In the rows, zero is written as 128.
These are runs of 6 systems, one row a step. Runs of the same system follow the same rule from any start.
j_269, seq 1 (11 x 18):
[[ 95 189  94 108 122  78  78  94 145 105 162 141  96 112 126 109 140 125]
 [184 124 157 111  84 113 114 122 188 122 124 143 143 134  98  66 127 145]
 [183  78 139 101 156 149 172  99 117 116 100 106  88 157 108 137 110 168]
 [130 123 120 121 177 170 145 175 147 173 114 134 101 125 179 188 139 119]
 [ 76 152 136 155 130  82 120 152 144  83 133 133 113  99 133 185 107  90]
 [161 119 132 156 125  82  61 123 129 102 135 123 171 119 106  98 173  84]
 [181  89 155 113 123 110 150 134  86 133 162 102 176 126 126  88  92 160]
 [114 108  82  92 170 183 104 138  93 162 132 137 115 144 134 136 100 180]
 [ 70 169  96 141 108 147 127 168 175 155 125 110 103 155 137 131  83 106]
 [ 92 154 146 136 129 124 112  96 163  55 117  85 113 133 113  96 160  99]
 [191 108 166 163 107 141 143 137 126 104  93 118 151  94 153  79 173 145]]
j_183, seq 2 (11 x 18):
[[137 143 108  84 141 165 141 112 163  76 110 179  71 139 123 152 100 155]
 [135 117 139 157 138 109  81 152 178  71 100 113 117 130  79 152 161 109]
 [154 116 138 152 160  93 142 190 120  97 161  70 139 114 157 145  89 111]
 [147 124 119 113 140 133 107 147  45 108 179 168 164 111 119 109 128 148]
 [160  66 115 143 113 151  96  90 112 148  72 154 173 135 135 104 102 123]
 [123 135 110  95 146 139 111  98 186 169 149 109 179 173 144 117 136  79]
 [ 64 166 133 119 117 181 120 177 165 140 139 119 136 116 162  97 124 159]
 [120 115 181 103 128 174 169 136 113 106 113 113  79 160  79  88 128 150]
 [138 119 159 160 143 142 177 102 110  88 100 109 140 115 137 160 201  99]
 [134 154  70 143 113 116 178 105 129  80 151 101 158 133 141 178 100 156]
 [117 141 113 162  66  97 112 157 116 135 144 158 162 140  54 138 117 129]]
j_183, seq 3, 11 rows:
[[192  91 153 127 135 115 117 101 123  86 106 172 147 126  86 144 172 111]
 [157 103  84 150 151 115 115 144 167 126 124 101 184 122 174 187 105 121]
 [113 158  82 110 132 141  85 184 120 134 188 142 151 158 100 106  94 125]
 [ 94  80 174 145 126 155  86 152  90 147  86 127 133 121 123  73 116 120]
 [158 113 144  93 166 148 161  71 119 140 134  82 138 153 168  83 152 103]
 [106 175 120 115 101 175 154 104 162  92 133 171 170 105 170 125 152 141]
 [119 114 134 119  95 148 147 137 186 111 106 113 127 162  61 140 101 178]
 [126 124 158 174 139 130 157 190 120 145 132  97 131 148  92 162 178  78]
 [ 91 132  96 145 154 131 161 128  46 116 149  92 122 113 162 162 108 148]
 [142 150  90 148  75 110 121  73  77 111 125 156 133 137  92  83 130 124]
 [115  98 158 138  87  74 131  84 168 175 100 125 168 118 138 140 106 103]]
j_81, seq 4:
[[144 123  97  64 144 129 124 120 148 134 167 156 142 142 149 143  49 158]
 [106 109 131 101 118 127  86 145 173 129 122 128 112 171  61 117  67 142]
 [139  83 180 111 160 139  95 140 177 143 106  83 132 150 119  84 139 106]
 [163 126 170  98 171 171 160 155 156  71 129 111 106 117 166 110 136 142]
 [138 121 133 142 102 181 142 155 153  67  92 177 157 111 153 132  88 144]
 [143 110 128 189  75 123 150 158 123 113 105  92 169 140 119  95  71 122]
 [139 137 146 160 119 133 130 210 101 161 165  87 158 121 121  88 154 139]
 [113 117 161 128 128 166 143 151  67 151 116 142 104  90 135 108 165 190]
 [117 150 103 138  97 174 133  74  76 106  98 162 123 130 133  69 149 130]
 [ 67 178 114 135  91 109 143  87 117 128 157 112 164 120 166  92 112  97]
 [ 58 178 137 149 100  98 147 138 147 136 151 100 121 117  98 162 172 138]]
j_254, seq 5 (11 x 18):
[[130 115 123 109 123 141  85 119 213 169  84 157 114 155 102 139 138 116]
 [ 94 108 125 112 182 130 108 102 172 108 104  96 110 152 139 177 118  82]
 [135 119 138 134 183  97  79 168 144 120 128 100 103  85 188 139 127 109]
 [111 116 184 119 129 126 131 175 145  72 136 138 145  84 164 124  72 139]
 [156 101 149 121 115 113  87 152 152  79 143 113 171 117  87  95 115 181]
 [139 106 127 145 109 142 141 161 168 143 138  76 198 178  93 116 106 117]
 [118 111 116 159 141 155 124 128 105 134 104  41 119 164 125  75 127 113]
 [176 122 121 167 122 146 143 126  92 125  98 128 132 129 183  74 115  72]
 [154 165 130 102 134 168 163  99  98  65 155 148 133 122 162  72 147 119]
 [156 163 100 148 102 158 142 127 138 109 137 149 179 102 142 129 200 163]
 [110 124 126 148 131 175 178 144  92 122 131 128 154 145  86 188 179 144]]
j_601, seq 6, 11 rows:
[[191  71 162 105 180 147 107 150 113 104 132 114 139 150 118  96 122 108]
 [125 127 115 124 161 201 109 118  86  95 114 157 148 139 156  86 153  85]
 [145 122  94 154 129 194 148 158  96  82 104 110 112 163 114 105  95 142]
 [122 135 151 134  91 165 141 157 100  76 144 174 168 143  68 102 127 131]
 [124  99 154 157 105 155 168 127  91  97 118 101 199 104 142 115 137 166]
 [140 104 112 125 135 149 141 126  49 155 142 144 149 128  92 152 165 182]
 [ 59 132 114 149  85 149 147  86  86 157  91 147 128 128 112 139 132 151]
 [121 143 118 148  77  90 143 110 123 141 127  88 104 130  75 113 136 196]
 [ 93 165 170 110  92  96 152 129 129 165 160 151 124  86 129 129 163 165]
 [137 114 136 120 128 105 163  95 172 169 103 107 111 101 158 184 153 178]
 [142 154 102 118 123  79 141  95 141 198 144 144  99 148 112 169 155  98]]
j_254, seq 7:
[[132 155  83 114 171 102  93 119 120 186 161 102 111 107 179 135 172 137]
 [ 88 152 158 149 102 137 181 161 134 110 102 162  86  96 157 166  97 126]
 [133  95 153  99 138 102  65 108 100 105 129 176 126 104  78 119 151 158]
 [149 129 110 106 115  95 158 128 185 165 166 120 172 152 127 178  88 130]
 [ 63 146 134 128 139 144 102 158 145 143 118  78  67 147  93 109 138 149]
 [138  77 141 167 110  99  99 107 127 148  62 143 144 112 149 130  96  79]
 [162 132 157  67 177 115 150 116 130  84 172 114  93 147 132 103 105 105]
 [121 158 106 128 108 148  89 147 189 145 126 130 161  96 182  94 138 161]
 [114 107 162 158 117 154 157 139 148  48  86 117 135 140  83 159 136 117]
 [164  80 122 122 182 122  79 141  92 161 151 100 180 132 128 124 162 126]
 [124 147 104 139 120 141 192 162 123 126 147  87 122 133 175 137  57 141]]
j_789, seq 8, 11 rows:
[[ 99 138 102 112 175 144 102 161  62 111 165 132 106 102 128 152 143 175]
 [183  78 143 140 127 107  72 168 158 137 113 130 174 100 141 109 114 150]
 [170 125 112  82 169 155 135  75  89  88 152 162 146 134 136 124 160 126]
 [127 115 176 124 122 155 155 159 161  76 130  75 158 121 140  83 102 164]
 [160 162 117 170  86 147 157 134  94  84 123 185 146 118 111 122 170 107]
 [124  99 182 160 156 108 157 134  87 125 111  55 109 108 147 114 156 109]
 [172 155 116 133  78 107 161 112 116 159 124 168 103 112 166  83  91 128]
 [ 71 112 171 109 133 111 111 107  72 106 128 134  89 130  79 106 109 120]
 [154 128 104 154  71  80 112 103 156 165 130  93 166 151  96  88 115 135]
 [ 91 162 134  87 147 161 123 103 116 164 148 143  98 151 103 104 201 116]
 [100 115 132 150 103 126 106 111 202 133  58  92 106 117 139 121 123 160]]
j_81, seq 9 (11 x 18):
[[ 90 137 160 145 132 104 180 105 122 135 117  61  95  95 164 143 161 154]
 [139 176 108 154 116 154 144 136 118 100 124 189 120 123 114 158 197  94]
 [107 102 103 160 121  89 142  82  84 146 109 121 160 103 171 174  98 113]
 [156 182  61 146 113  88 127 144 125 150 172 115  99 156  90 138 142 123]
 [101  95 155 100 153  88  82 128 104 192 144 162 137  99 122 161 140 125]
 [159 125  96  94 156 124 126  61 128 115 119 105  70 157  94 130 153 163]
 [125 139 129  73 149 138 109 102 167 138 151 185 153 145 157 125 111  65]
 [ 94 117 124 112 146  96 129 114 172  78 131  73 108 138 114 169  72 155]
 [167 120 142 138 123 136 106 173 209 149 105 148 131 154  99 139 151  90]
 [165  62 173 128 182 118 146 148  99  99 119  92 126 115 151 149  99 122]
 [194 144  75 124 127 174 117 169 155 110 129 150 130 135 139 113 121 173]]
j_789, seq 10 (11 x 18):
[[150  89 106 131 144 152 142 154 155 117 104 133 163 119 162 195  79 160]
 [146 123  99 124 174 169 131 185  85  94 163 150 160 140 143 159 102 108]
 [131 108 130 146 142 121 115 168 105 109 160 108 205  77 179 139 118 158]
 [201 125 119 124 148 135 119 163  76 100 158 157 132  94 139 113 153 172]
 [167  70 191 114 143 143 125 126 100  94 114 135 166  97 148  85 131 139]
 [181 136 117 133 103 146 163  94  88  66 134 128 151 129 134  67 122 143]
 [118 143 193 145 107 140 154 149  95  89 139 110 137 117 117  54 157 108]
 [150 146 144 179  71  90 158  92  99 123 100 122 116  96 130  91 168 133]
 [140 128 173 125 127 112 152 109  93 151 110 117  51 138 112  72 140  98]
 [ 93 133 144 128  67  95 143  63 137 156  98 132 112 134 123  87  88 114]
 [ 87 164 109 125 106 104 120 104 120 143 140 110  77 174  56 104 128 110]]
j_601, seq 11:
[[150 134  80 152 143 181 158 145 108  91 117 121 135 129 123 170 171 176]
 [115 130 122 163  79 133 172 148  82 142 124 177 150 144  83 164 106 108]
 [ 82 117 124 154  97  86 127  89 114  88 131  84 179 114  98 147 123 163]
 [125 117 131 136 113  93 102 156  81 202 155 124 149  93 128 113 143 179]
 [ 82 106 151  88 135 124 126  68 118 153  94 152  79 101 137 147 125 174]
 [155 157  90 124  86 119 128  84 172 184 109 124 101 150 118  93 146 152]
 [101 184 157  94 124 105 193 126 152 138 177 107  79 139 130 128 127 115]
 [128 141 141 139 137 124 125 162 216 134 121 109 136 110 139 180 180 132]
 [176 110 147 153 143  72 152 131 118 152 121 133 107 121 144 174 133  59]
 [108 152  66 134 158  92  76  99 139  91 139 127 132 116 158 167 122  93]
 [130 117 106 140 128 104  83 187 142 160 131 119 118 132 142 113  45 112]]
j_269, seq 12:
[[162  96 163 140 180  97  95 173  89  90 135 132 107  99 123 146 148  98]
 [156  86 120 141 143 100  91 151 109 138 140 132 192 112 167 133  72 100]
 [129 138  69 115 158 107  92 150  94 115 189  88 140 143 120 120  90 149]
 [ 97 127 123 110 128 169  79 181 168 139 142 105 159 152 113  79  99 147]
 [100 120 127 154 122 154 131 130 124  91  87  59  90 151 116  81  91 142]
 [133 147 125 143 148 204 144 137 129  98 102 107 127 130 186  82 163 103]
 [114 152 117 165  97 156 179 136 117  57 116 136 156  93 164 147 122 149]
 [139 147  90 166 109 162 132 133  95  99 127 167 169 142  85 151 187 114]
 [102 118 148 149  85 126 179 120 107 164 143 114 205 147  94 144 143 116]
 [ 70 127 136 116 130 126 125  93  59 176 139 121 118 121 103 126 178 153]
 [ 92 154 141 119  81 127 129 111 121 201 120 175 111 114 152  83 118 120]]

Name the system that made each run.
seq 13 (2 x 18):
[[150  76 125  95 177 168 109 126 105  88 130 102 157 139 138 109  94 165]
 [158 150 113 131 109 164 119 148 137  72 159 148 205 126 142  77 127 126]]
 -> j_789
seq 14 (2 x 18):
[[167 112 113 142 130 154 139 143 195 157  87  87 116 183 110 123 128 105]
 [144 107 170 122 184 135 124 196 108 107 145 126 117 111 167 128 104  84]]
 -> j_81
seq 15 (2 x 18):
[[173  87 105 139 152 117 109 131 184 120  93  70 126 141 157 138  83 133]
 [123 171 112  83 144 158 150 130 131 103 180 192 149 146 145 147 116  85]]
 -> j_789
seq 16 (2 x 18):
[[ 98 149 114  94 202 138 130 130 108 130 172  99  95 161 128 154 152  84]
 [105 145 110 162 118  98 109 138 120 149 111 126 118  61 209 137 121 148]]
 -> j_254
seq 17 (2 x 18):
[[207 109 107 147 117 142 150 117  79  83 125 164 154 143 101 121 132 124]
 [126 123  89 112 117 134 130 134 106 178 167 122 193 137 162 108  70 144]]
 -> j_81
seq 18:
[[ 92 122 113 144 115 149 106  78 125 134  98  81 160 115 136  95 179 173]
 [137 167 149 142  87 164 184 159  84 140 131 157  90 123 129  77 139 139]]
 -> j_269
seq 19:
[[141 123  90 149 114 136 101 110 188 121  82 152 146 116 125 181 168 155]
 [174 103 150 139 122  84 178 114 104 138 125 132 123 151 126 143  84  61]]
 -> j_81
seq 20, 2 rows:
[[105 110 103 152 135 109  89 100 141  83  78 138 117  90 128 188 142 166]
 [191 146 134 161 113 107 142 182 116 145 152 143 131 144 105 112 152  63]]
 -> j_269
seq 21:
[[156 161  73  85 172 120 104  91 119 117 169 134 111 130 181 105 115 118]
 [ 98 139 110  99 145 185 120 177 178 150 127 131 109 166 143 127  71 116]]
 -> j_601
seq 22 (2 x 18):
[[ 90 146 128 160  99 156 160 180 133  80 108 114 106 108 136 136  84 172]
 [147  92 141 153 112 113  70 138  84 112 122 157 170 131  67  98 144 115]]
 -> j_254
seq 23:
[[148  96 149 111 127  87 141  84  83  88 147 113 160 110 144  98  72 141]
 [130 170  94 103  99 155 132 148 177 140 174 124 169 161  94 108 133 169]]
 -> j_81
seq 24, 2 rows:
[[133 123 142 103 113 152 115 127 169 128  96 162 114  81 166 115 127 210]
 [181 116 146  95 152 152 143 142 183 115 113 145  85 176  80 144 132 111]]
 -> j_183
seq 25 (2 x 18):
[[118 137 143 154  95 121 165 132 106 150 150 101 192  85 159 119 168 172]
 [143 128 109 109  91 160 194 111 108 170 127 166 125 166  99 142  97 155]]
 -> j_183
seq 26:
[[ 66 141 146 133  84 139  77 120 128 117 114 147 147 109 104  64 139 153]
 [187  89 147 150 103  90 165  86 156 119 102 111 161 151  94 152 135 105]]
 -> j_254
seq 27:
[[138  98  98 149 138  80  94 147  98 124 144 132 171  91 131 191 111 165]
 [180 117  72 138 125 114  83 152  98 173 140 149 133 157 113 103  88 110]]
 -> j_183
seq 28, 2 rows:
[[167 103  91 162 104 140  86 142 169 125  97 115 184 124 120 129 141 176]
 [115 116 133 143 152 162 163 167 114 104 143  90 148 185  85 149 119  74]]
 -> j_254
seq 29, 2 rows:
[[153  70 108 125 133 134 108  80 130 144  79 123 132 143  89 160 144 182]
 [144 125 108 100 156 198 126 135 157 138 127 113 146 189 140  85 115  85]]
 -> j_789
seq 30, 2 rows:
[[129 110 156 124 178  85 133 119  57 140 155  92  99 116 113 147 170 115]
 [142 132 130 112 111 117 154 149 117 191 140 155 117  95 188 124  79 165]]
 -> j_254
seq 31:
[[ 92 111 158  79 133 160 128  77 146  94 128 106 157 160 115  76 100 127]
 [203 127  94 164 131 121 108 132 183 130 102  85 132 139 144 111 163 125]]
 -> j_254
seq 32, 2 rows:
[[ 89 168  92 161 100 131 114 124 166 129 128 137 189 117 176 136 130  78]
 [157  88 137 131 163  83 132 168 117 125 149  68 106 138 111 156  74 141]]
 -> j_601
